In the rows, 128 means zero.
Each named turn below is shown by a few rows before and after it. Which turns, in which order, take the first row of each later pair to the second? The first pair is answered.
Kilut (before -> after):
[111 145 140 118 131 152 125 116 135 103 122 109 125 117] -> [106 136 144 118 149 143 123 117 126 106 118 112 126 111]
[148 134 103 172 146 145 152 152 196 117  82 134 112  94] -> [142 126 107 174 162 137 151 154 187 119  80 138 109  88]
[176 126 117 152 133 106 120 176 111 135 182 160 121 172] -> [180 147 112 146 114 116 120 173 129 124 183 151 120 174]
lut (before -> after):
[119 106 148 166 113 182 137 104 135 146 131 120 140 161] -> [114  96 156 162 125 166 132 109 108 156 138 123 140 165]
[116 133 152  87 122 130 144 105  50 159 160 112 135 154] -> [123 143 151  96 172 110  97 105  65 130 159 100 143 144]
[164 133 109 159 214 103  93 158 172  96 136 126 123 112] -> [170 144  92 163 157 149 132 150 219  93 121 131 119 108]
[135 118 149 157 170 122  63  94 123 121 139 134 136 122] -> [143 132 136 163 140 149  75  85 166 109 127 132 136 114]
purol (before -> after):
[100 141 155  90  90  91 146 148  82 119 133 121 122  94] -> [140  68 141 144  91 117 142 144 107 129 158 175 118 141]
[141 122 140 120  83 161 118 114 177 126 126 138 135 130] -> [129 150 146 100  84 150 119 116 167 122 114 118 139 114]
[127 135 138 116 122 105 164 191  75 140 142 125 107 123] -> [125  51 149 142 141 134 137 123  90 155 137 146 119 138]
Gelu (before -> after):
[ 91  93 147 113 154  74 189 185  18 174 103 151 128 116] -> [107  79 143 130 172  69 172 192  23 171 117 164 128 129]
[124 147 123  97 125 113  93 136  94 121 163 106 122 157] -> [104 166 122  83 112 119 126 137  97 126 132  94 120 127]
[136 157 117 126  98 149 163 131 179 103  89 101 152  94] -> [159 130 108 157 133 140 146 150 192  95  95 127 148 100]
[151 158 115 138 111 122  95 175 141 120 175 145 101 125] -> [142 173 121 119  91 125  97 163 132 123 177 132 104 129]
Nata (before -> after):
[118 153 111 162 141 115 186 207 159 128  87 150 103  86] -> [111 139 118 158 138 112 198 208 136 146  89 158 103  92]
[129 120 116 169 156  93  87 113  87 110 156 122 135 129] -> [139 144 108 168 148  97  81 119 109  91 156 114 136 127]
[106 107 136 115 148 119 101 113 141 125 105 112 143  88] -> [113 135 128 110 135 124 101 124 155 110 108 104 141  86]

Each pair is two turns apart.
[149 137 100 152 177 106 108 200 137 113 134 145 127 116] -> [168 140  98 149 142 127  85 179 152 103 166 141 131 152] : lut, Gelu
[114  98 141 133 184  74 120 194  64 127 154 160 124 144] -> [119 102 147 113 123  98 114 163  56 137 193 152 130 192] : Gelu, Kilut
[136 128 120 134 139 109 100 130 111 118 149 125 125 148] -> [142 141 112 137 126 123 100 130 139 105 143 120 126 143] : Nata, lut
[134 140 111 170 180 126 170 175 137 105 109 156 134 112] -> [160 145 112 167 170 123 128 172 132  93 162 154 139 160] : Gelu, Nata
[137 135 112 151 116 136 170 168 168 114 122 140 114 120] -> [146 110 116 158 122 128 164 171 144 129 144 154 114 145] : Nata, Gelu
[150 100 133 143 166 111  77 118 135 127 132 146 143 147] -> [141 137 140 112 127 118  69  99 130 119 145 116 150 156] : Gelu, Nata
[154 172 112 123 107 171  79 110 163  80 137 100 160 127] -> [155 180 112 114  61 174 121 138 135 103 154 113 151 150] : purol, Nata
[145 141 114 155 172  89 121 158 143 100  87 129 127  95] -> [146 110 111 166 148 131 131 120 177 107  74 138 130 100] : lut, purol
[ 96 141 139 105 114 136 134 110 119 152 113  89 131 117] -> [139 133 119 140 107 132 156 170 122 152 144 131 115 150] : Kilut, purol
[158 180  73 140 108 149 114 175 189  73 126 106 123 132] -> [112  75 105 135  94 196 124  59 171 130  99 112 139 137] : lut, purol
[118 106 133 137 140 107 137 150  73 142 141 172 130 140] -> [102 123 140 115 114 111 144 137  62 146 139 154 133 136] : Gelu, Gelu
[137 112 130 118 113 143 150  90 111 130 126 121 136 124] -> [148 106 124 129 110 147 154 101 116 129 135 133 131 136] : purol, purol
[112 148 128  95 102 156 169 113 103 140 173 133 134 176] -> [111 152 134  92 129 135 142 115  88 132 183 126 138 178] : lut, Kilut
[152 103 117 138  99 134 163 168  93 172 130 177 122 165] -> [142 116 123 118  78 137 164 155  83 173 135 164 124 169] : Gelu, Gelu
[137  98 130 139 128 139 120 102 132 144 134 148 131 135] -> [130 105 135 128 124 134 113  95 118 146 139 137 135 136] : Gelu, lut
[ 94 115 148  98 124 153 126  82 107 148 118 113 113 121] -> [ 91 108 143 112 152 145 136 100 113 148  97 123 108  99] : Gelu, lut
[158 184  89 144 125 117 121 180 147  76 111 125 133 101] -> [149  96 110 160 159 136  63  87 155  92 115 133 154 121] : Gelu, purol
[134 187 117 113 133 110 145 177 127 110 105 119 121  78] -> [119 157 130 105 115 111 178 175  86 148 108 132 117  89] : lut, Nata
[118 145 123 127 145 124 120 118 137 114 126 115 137 115] -> [114 146 126 124 150 115 127 127 122 122 125 119 133 112] : Nata, Kilut
[128  93 133 123  92 125 157 112  65 172 110 149 142 161] -> [141  98 131 141 178  91  72 102  97 123 108 134 155 144] : lut, Nata
[101 159 134 123 130 133  67  91  97 129 149  66 157 154] -> [139 191 110 145 117 126  89 167 109 111 173  92 141 172] : purol, Kilut
[100 129 184 130 109 130 135 117  96 155  96 145 158 119] -> [121 150 174 134  86 130 151 156  99 153 116 156 150 137] : Kilut, purol
[128 127 125 162 185 108 128 155 160 127  85 162 113  63] -> [139 105 122 174 173 132 122 133 182 125  89 170 116  77] : Nata, purol
[109  97 123 137 107 154 171 116 177 144  90 144 131  92] -> [ 92 149 132 107 135 117 148 128 156 124  83 107 136  64] : Gelu, purol
[157 181  92 120 110 149  78 115 215  63  96 123 128  90] -> [166 196  88 108  43 161 136 152 187  89 122 140 114 124] : purol, Nata
[163 132 110 131 164 142 163  86 168 119  93 136 104 121] -> [151 149 113 123 181 119 169 107 146 120  87 128 103 105] : purol, Kilut
[112 108 139 122 151 116 133 123 101 137 110 128 135 112] -> [137 122 127 132 141 111 137 163 100 130 135 141 128 136] : purol, Gelu
[121 152 122  95 146  91 121 167  98 117 107 105 113 119] -> [125 152 118 105 157  97 106 158 121 104 101 102 116 111] : Nata, lut
[114 163 138 106 150  99 160 125 111 166 100 113 117  91] -> [167 129 115 151 119 134 169 148 150 166 140 162 106 145] : purol, Kilut
[137 148 124 127 137 141  77 138 125 131 166 129 116 174] -> [ 96 166 136  95 126 147  95 104 117 138 126  95 123 136] : purol, Gelu
[110  93 124 181 133 140 171 117 177 140 138 118 110 104] -> [ 84 130 134 147 126 120 187 127 144 146 127  89 108  83] : purol, lut
[116 157  89 105 132 140 156 116 156 133  79 145 107  96] -> [143 154  77 126 145 136 146 145 166 124  97 164 101 113] : Gelu, Nata
[170 144  96 126 152 137  75 168 144  98 167 102 139 117] -> [160 115  98 130 119 183  87 115 179 108 144 103 145 112] : purol, lut
[ 95 114 131 101  86 153 160 146 124 155 115 149  98 119] -> [ 93 113 143 103 165 100  98 153  94 140 129 137 106 114] : lut, lut
[135 138 145 111 148 106 134 135  94 151 143  97  99 154] -> [127 143 140 117 155 107 159 147 104 152 114  99  93 127] : Gelu, Gelu
[ 93 126 139 125 115 141 179 101 126 150 118 126 126 141] -> [ 97 109 139 142 155 119 174 120 117 153 113 142 121 131] : Gelu, lut
[113 127 130 100  85 151 106  86 142 125 127 102 139 127] -> [106 107 138  99  93 145 110  83 123 140 129 111 139 133] : lut, Nata
[144 133 123 129  84 152 126 104 182  89 154 139 129 162] -> [126 118 139 109  72 130 157 122 110 130 173 148 123 179] : Nata, lut
[132 126 148 128 133 118  89 102 118 140 165 122 131 152] -> [137 161 140 120 128 111  90 122 125 126 163 112 129 144] : Nata, purol
[140 127 117 146 114 158 118 129 152 118 133 142 109 138] -> [135 134 122 131  95 159 124 126 134 129 144 138 111 147] : Gelu, Nata
[122 102 147 130 109 120 147 136 122 137 132 152 130 148] -> [125 120 144 126  92 130 155 137 136 130 125 146 129 142] : Kilut, Gelu
[163 134 119 144 116 143  83 115 160 104 168 131 134 170] -> [161 169 114 133 108 131  96 142 153  96 168 119 132 160] : purol, purol
[137 118  91 111 111 184 110  73 185 143 137 154 129 126] -> [123 105  99 101  92 181 144  78 142 176 142 159 125 136] : Gelu, lut
[ 87  82 143 147 126 153 143 103 127 153  88 115 133 100] -> [ 85  81 149 147 154 135 118 107 115 147  93 110 137  98] : lut, lut
[163 105 138 152  80 148 144 124 193 149 134 152 131 127] -> [150  68 151 154 105 131 140 118 153 172 140 162 133 136] : lut, Nata
[135 102 133 156 146 124  96 158 126 105 135 117 115 118] -> [139 135 127 144 113 127 116 179 126 102 140 107 110 121] : Nata, Nata
[138 113 162 123 134 110 120 171 108 163 183 167 106 164] -> [112 118 178 105 180  99  67 117 121 142 156 127 123 127] : lut, purol
[ 77 144 142 100 137 109 174 140  80 156  83 128 122  99] -> [ 84 125 140 122 195 102 124 117 115 132  70 126 132  85] : Nata, lut
[129 164 120 115 101 158 140 125 169 104 109 107 133  95] -> [161 119 107 160 130 150 142 163 171 111 128 156 122 118] : Kilut, purol
[107 107 124 133 125 116 161  94 101 147 164  94 157 148] -> [117 124 117 142 161 106 118  91 132 116 158  83 163 134] : lut, lut
[124 156 131 112 137  95  92 117 114 111 148 112 138 141] -> [149 143 116 141 120 123  96 120 157 102 153 133 135 155] : lut, purol
[174 127 100 156 163 143  87 137 197  61 130 153 130 132] -> [153  98 108 138  67 178 189 142 146 131 135 181 116 158] : lut, lut
[125  96 122 141 119 139 158 128 124 148 121 153 125 137] -> [129 121 119 136 111 129 167 152 118 143 126 150 119 134] : purol, purol
[138 156 115 125 150 139  80 131 186  84 124 115 150 130] -> [145 155 112 126 135 144  78 136 185  86 140 122 149 150] : Gelu, purol
[109 166 124  60 108 141 112 103 148 139 129  67 147 100] -> [104 147 115  83 112 148 169 136 156 157  90  94 134  70] : Gelu, lut
[129 165 128 101 106 117 105 141 128 118 137 105 136 144] -> [151 107 123 140 126 123 100 143 134 129 149 144 131 165] : Kilut, purol
[127  94 118 144 118 169 176 113 162 103  98 152 107 103] -> [136 112 112 143 110 161 185 139 160  98 105 152 102 106] : purol, purol
[117 170 119 157 127 147 140 128 174 118 105 120  98  88] -> [128 158 116 165 105 161 157 135 171 130 119 137  94 112] : purol, Nata
[131 141 134 173 174 122 100  97 174 108 103  99 123  96] -> [119 126 133 163  87 163 185  99 154 157 101 119 111 115] : lut, lut
[ 92 161 117 133 133 102 151 140 151 119 112 110 134 102] -> [115 106 108 169 122 131 157 133 165 135 131 151 130 136] : lut, purol
[207 136  95 182 145 124  96 170 153  89 180 169 146 184] -> [172 153 124 120  78 128 109 129  84 123 212 135 156 217] : Gelu, Nata
